In the rows, zero is written as 128.
Each path below is one point turned by a fixed rotation once a step. After each direction that follows a path, write how fast that rotation turns it, in degrees a step (0 if it stays still).
Each turn is a multiple of 5 degrees from 10 to 175, or 0.
Each row of a path follows its step; steps can be skipped.
path 1
step 0: [129 119 130 136 136 138 132 131 128 112 126 142 120 127 127 138 127 126
 121 119 133 133 130 132 140 116 126 122 116 140 144 132 119]
step 1: [122 133 115 122 125 129 128 137 124 126 134 139 123 127 127 144 126 129
 127 133 139 131 139 114 119 119 115 137 114 117 131 131 121]
step 2: [124 128 129 124 122 121 125 114 124 127 134 128 134 127 138 143 144 138
 131 137 121 132 137 129 127 120 142 130 121 125 122 135 108]
step 3: [125 137 123 130 136 122 129 131 132 114 114 126 135 123 136 128 133 136
 131 126 128 131 137 143 128 138 127 114 103 132 121 133 126]
step 4: [115 136 136 113 135 130 142 140 119 128 119 123 130 123 140 134 129 129
 145 128 133 131 124 118 123 124 121 124 124 138 123 116 126]
step 5: [130 124 121 128 130 140 153 122 125 128 114 132 138 138 133 132 137 122
 135 136 125 127 126 122 134 129 140 141 123 136 136 131 125]
step 6: [125 129 115 133 123 128 120 137 140 126 118 130 127 140 131 132 138 110
 136 127 121 113 140 120 137 128 127 128 115 125 126 118 130]
step 7: [125 147 131 116 117 131 130 123 127 114 131 120 128 126 132 131 120 114
 137 122 113 120 135 124 125 119 136 134 131 121 113 134 131]
step 8: [129 142 137 149 121 123 129 123 124 128 110 129 133 125 132 123 117 127
 141 130 119 135 117 137 132 124 139 136 119 121 129 130 131]
step 9: [124 129 132 131 125 112 129 129 134 140 106 127 121 128 129 131 113 119
 137 124 131 125 136 117 121 135 126 119 134 137 137 135 134]
step 10: [130 131 136 127 131 140 117 133 123 121 121 116 121 141 128 134 131 123
 137 134 127 128 126 120 131 126 132 133 146 135 141 149 131]
Directions:
[127 133 125 126 124 131 122 125 132 130 131 130 133 126 126 131 128 128
 124 127 124 130 127 125 129 126 131 125 125 122 126 128 128]
70
[132 129 129 125 128 125 125 135 132 123 129 128 130 130 127 127 133 128
 128 125 125 125 128 130 131 131 128 124 131 130 126 133 125]
100
[127 132 127 127 129 124 124 125 126 125 130 125 129 125 133 125 126 125
 127 132 127 128 130 138 131 127 127 128 129 128 123 125 129]
80
path 2
step 0: [135 135 121 137 138 130 136 123 121 125 133 121 137 124 129 130 125 119
 131 134 114 136 139 132 147 140 118 122 118 124 123 128 126]
step 1: [131 131 129 138 131 129 136 114 126 120 125 121 106 129 132 133 126 116
 132 121 124 117 124 134 122 126 135 132 117 116 133 140 125]
step 2: [123 128 142 143 134 133 127 126 131 131 127 130 120 128 129 129 131 126
 128 131 125 124 124 123 110 124 134 145 128 143 118 110 133]
step 3: [131 126 136 125 125 127 130 139 135 127 136 120 137 140 126 124 128 127
 128 140 119 133 125 123 135 137 121 135 134 113 124 111 142]
step 4: [131 140 130 130 119 120 124 138 140 121 136 130 131 135 122 130 139 116
 128 114 122 132 133 141 125 133 132 120 129 113 131 141 126]
step 5: [119 145 131 146 140 129 115 122 118 137 118 136 134 124 137 139 133 125
 134 126 124 130 138 131 123 129 126 120 121 130 122 130 123]
step 6: [126 122 126 134 127 129 140 117 117 140 117 116 120 122 128 122 125 123
 129 137 114 126 136 130 137 127 116 138 122 120 116 125 132]
step 7: [135 126 129 130 133 138 131 126 138 120 134 116 109 134 124 124 125 125
 121 114 119 131 117 140 127 129 137 141 132 125 119 127 127]
step 8: [120 140 144 130 131 139 115 129 139 122 137 120 135 134 124 136 125 127
 136 127 131 128 122 125 114 130 127 129 119 130 132 112 132]
step 9: [117 131 142 129 119 112 128 133 124 132 132 123 135 140 133 127 137 130
 136 133 121 123 139 131 127 125 111 125 138 118 129 128 139]
step 10: [126 138 120 129 131 128 124 132 126 139 137 131 127 129 133 116 140 118
 116 123 115 132 138 139 131 130 138 122 135 124 114 140 126]
Directions:
[128 128 127 124 128 125 127 132 122 129 134 131 132 126 130 130 128 128
 132 124 125 131 131 126 124 129 126 127 126 125 125 132 126]
70
[129 125 127 127 126 126 137 126 131 128 128 123 129 134 133 126 127 126
 129 126 128 131 130 125 130 128 126 125 130 126 126 129 125]
120
[125 127 127 132 131 130 131 128 123 126 124 126 129 123 123 126 124 128
 129 123 132 133 128 132 129 129 125 129 129 125 127 128 124]
60
path 3
step 0: [136 118 130 123 128 116 122 133 119 122 117 116 137 110 124 111 129 133
 128 122 139 112 135 139 133 131 133 132 131 124 120 122 126]
step 1: [139 122 124 129 134 125 145 127 130 120 128 124 144 131 127 125 127 142
 125 137 125 117 138 133 127 135 138 131 123 141 119 142 141]
step 2: [122 130 135 137 111 120 127 125 118 123 114 124 142 140 122 115 136 123
 120 133 117 118 135 125 123 130 142 126 121 136 132 126 127]
step 3: [123 121 130 127 131 126 133 131 140 133 129 114 133 127 135 111 128 119
 134 126 136 119 139 110 122 123 143 131 113 134 130 134 121]
step 4: [122 136 141 121 143 122 118 127 128 125 125 119 120 124 126 119 128 125
 137 141 117 126 134 133 121 139 135 140 117 143 120 132 123]
step 5: [118 119 128 125 128 114 131 124 140 127 128 127 138 117 132 111 121 126
 127 125 122 124 122 138 131 138 127 139 122 145 138 111 133]
step 6: [142 131 127 127 140 117 137 142 123 126 120 116 140 130 121 114 119 119
 127 132 132 126 112 128 133 120 131 138 130 142 128 131 132]
step 7: [138 134 130 125 125 130 135 127 135 119 122 124 139 127 129 123 134 122
 126 134 112 135 139 116 139 128 118 128 126 154 134 135 126]
step 8: [132 123 129 122 117 136 117 134 133 120 128 121 138 127 107 117 132 115
 137 130 130 137 127 124 132 128 137 125 115 135 135 119 117]
step 9: [134 124 125 118 139 136 108 122 142 117 129 115 134 121 133 119 117 133
 119 127 131 130 127 127 134 121 132 133 120 137 118 134 118]
step 10: [134 118 145 121 139 133 114 125 118 112 132 124 140 129 127 125 130 135
 127 126 120 136 131 137 131 136 132 136 124 136 136 124 145]
Directions:
[127 125 131 128 128 133 126 124 127 132 128 129 129 130 129 123 129 132
 126 130 128 128 133 131 124 125 135 128 131 125 130 132 129]
40
[131 129 129 126 135 131 128 127 129 126 125 127 125 130 128 134 129 131
 131 129 127 127 133 125 128 130 127 133 132 133 126 134 131]
125
path 4
step 0: [131 124 120 124 134 118 128 129 138 127 128 134 129 131 141 136 121 124
 132 134 127 120 130 128 129 110 128 139 128 130 137 129 147]
step 1: [128 125 120 129 134 124 123 133 129 136 129 143 127 125 131 128 127 137
 141 125 140 114 145 128 127 122 123 131 131 122 138 128 136]
step 2: [136 128 123 125 138 125 124 134 134 129 134 135 124 123 129 119 137 137
 134 126 136 123 129 126 130 115 139 110 136 120 133 124 130]
step 3: [135 125 129 122 131 120 132 136 143 133 129 135 126 115 129 123 122 139
 126 127 122 140 129 126 126 122 125 113 128 129 130 115 139]
step 4: [130 120 138 132 128 115 152 137 140 140 129 134 126 132 128 129 134 125
 131 127 125 129 133 136 125 125 123 122 128 128 130 123 136]
step 5: [133 122 140 121 140 120 138 131 142 129 135 131 129 133 125 134 129 127
 130 135 123 113 126 124 135 117 120 131 131 134 134 136 134]
step 6: [139 120 135 112 137 125 125 125 123 132 129 134 135 131 134 128 124 135
 132 126 126 118 141 126 125 123 116 130 138 122 129 133 139]
step 7: [139 115 125 123 134 119 127 127 122 122 136 130 126 128 141 123 126 132
 141 132 133 124 134 135 128 113 137 124 129 122 124 121 140]
step 8: [128 120 120 129 129 131 127 136 140 133 130 134 125 121 139 121 121 136
 141 132 130 133 130 125 136 119 129 126 122 129 140 121 145]
step 9: [121 122 120 125 133 127 137 140 137 145 130 137 132 128 120 124 136 125
 135 123 134 121 133 126 125 122 127 118 131 125 138 116 136]
step 10: [136 126 126 120 141 119 133 141 142 132 139 137 126 125 117 137 129 127
 126 128 124 127 123 127 130 119 130 120 143 123 128 128 130]
Directions:
[129 133 125 127 128 131 128 129 130 123 125 128 131 122 128 131 126 129
 129 127 122 131 130 125 133 125 122 128 127 130 129 129 130]
140
[136 128 128 124 127 126 128 123 124 125 129 128 128 125 129 129 125 128
 126 129 124 134 126 129 125 130 132 125 131 124 126 125 130]
90
[127 131 126 129 125 129 122 131 123 126 127 131 127 131 130 128 124 129
 131 127 131 125 127 126 133 128 131 126 127 125 131 122 131]
55
[126 135 128 124 133 128 129 125 128 127 132 132 127 131 129 135 124 127
 127 126 128 125 132 132 128 130 130 130 129 128 129 132 128]
70
path 5
step 0: [121 148 123 134 118 129 130 137 125 132 120 127 114 132 140 149 129 124
 138 119 118 135 117 123 123 145 136 134 137 121 131 110 123]
step 1: [125 118 129 123 127 128 129 118 155 129 121 114 150 125 126 119 139 133
 129 140 140 129 125 122 122 133 131 124 112 129 135 114 118]
step 2: [135 131 123 128 121 135 118 147 125 122 109 142 132 125 132 129 122 141
 122 113 129 141 144 120 128 109 124 114 137 131 120 133 122]
step 3: [127 135 134 140 125 117 127 119 143 116 135 131 106 140 138 137 131 130
 127 121 128 133 118 112 132 145 137 129 121 136 142 133 138]
step 4: [126 130 121 136 137 122 128 132 137 124 126 123 127 124 116 109 125 123
 109 134 125 115 122 126 130 119 129 123 121 112 122 104 107]
step 5: [131 124 128 128 135 119 115 138 137 133 114 144 128 123 134 155 125 115
 137 126 140 135 145 135 133 115 127 129 119 134 123 125 137]
step 6: [122 133 136 134 119 126 133 132 135 130 139 120 129 136 142 119 135 112
 125 119 128 124 128 106 121 134 155 134 140 135 118 136 124]
step 7: [110 117 131 123 131 142 124 120 127 125 119 123 127 123 118 125 118 128
 120 118 142 120 139 120 140 129 124 125 128 111 145 106 125]
step 8: [138 152 121 136 122 125 132 121 139 129 116 136 132 119 146 136 133 124
 121 119 130 129 147 137 124 128 116 137 114 123 124 140 122]
step 9: [126 130 129 109 129 112 123 124 127 105 130 125 129 128 126 131 131 133
 128 119 138 129 114 124 127 125 154 141 139 139 130 127 113]
step 10: [130 133 124 120 135 122 149 129 136 137 128 129 133 127 129 119 113 130
 127 120 119 136 140 116 134 126 122 120 130 124 133  96 144]
Directions:
[129 130 126 132 127 128 128 126 125 133 129 124 130 125 128 133 130 132
 125 132 130 125 129 127 126 120 130 127 123 126 131 127 128]
110
[133 131 125 132 128 130 127 127 129 130 128 125 128 127 130 117 127 126
 126 131 131 128 129 130 125 128 131 130 129 132 127 130 128]
155
[124 127 128 126 125 126 124 127 128 132 134 126 128 128 129 127 122 130
 129 127 126 131 124 127 129 131 134 130 122 126 127 130 125]
125
path 6
step 0: [137 122 128 137 148 131 132 133 119 126 129 127 136 124 134 116 131 126
 141 138 143 124 139 129 132 117 133 138 134 130 110 120 121]
step 1: [121 135 130 128 121 134 120 129 127 140 128 131 128 139 130 124 123 111
 125 138 127 112 117 123 139 144 112 122 137 122 128 119 134]
step 2: [140 127 115 126 130 127 142 119 135 136 131  99 119 128 122 129 139 129
 126 126 126 132 121 129 125 116 119 138 131 137 132 126 133]
step 3: [128 125 138 120 137 129 112 132 111 121 121 132 133 130 122 120 140 125
 128 114 126 135 122 110 136 129 125 132 135 131 130 145 133]
step 4: [132 118 107 121 134 127 133 128 125 134 131 145 121 124 132 125 120 118
 138 117 121 118 125 136 119 118 127 129 128 116 110 124 125]
step 5: [136 128 132 129 124 119 136 129 114 147 135 129 127 127 121 133 140 136
 118 138 141 126 123 130 144 145 130 118 122 128 116 130 126]
step 6: [136 131 123 128 135 134 134 134 130 121 118 121 118 140 129 113 138 118
 129 131 124 121 138 141 134 137 132 152 132 129 138 125 122]
step 7: [110 123 124 132 129 126 120 134 130 136 137 123 139 112 114 113 132 118
 130 119 139 122 134 125 136 121 112 121 134 129 132 131 134]
step 8: [138 133 128 118 138 128 117 110 122 145 129 116 119 130 141 128 129 118
 135 124 113 127 133 124 127 126 136 117 136 131 121 121 121]
step 9: [127 135 130 138 122 121 139 127 122 139 112 136 121 135 115 118 125 139
 122 116 127 130 109 128 127 130 118 131 132 136 122 140 124]
step 10: [135 124 119 121 129 125 124 125 133 121 135 136 117 116 122 128 144 121
 134 135 114 128 139 128 134 128 126 139 110 122 122 147 128]
Directions:
[124 131 126 126 127 127 127 126 131 130 129 124 131 128 128 124 132 132
 126 129 126 126 129 121 123 129 128 130 135 125 130 124 129]
65
[127 131 129 129 127 127 120 129 124 127 128 129 126 135 129 128 125 124
 125 126 125 127 124 133 126 129 130 132 130 125 131 125 127]
145
[129 129 126 128 128 134 122 127 130 124 127 131 129 123 124 126 128 127
 131 131 129 126 126 129 131 123 127 125 130 120 127 128 126]
110
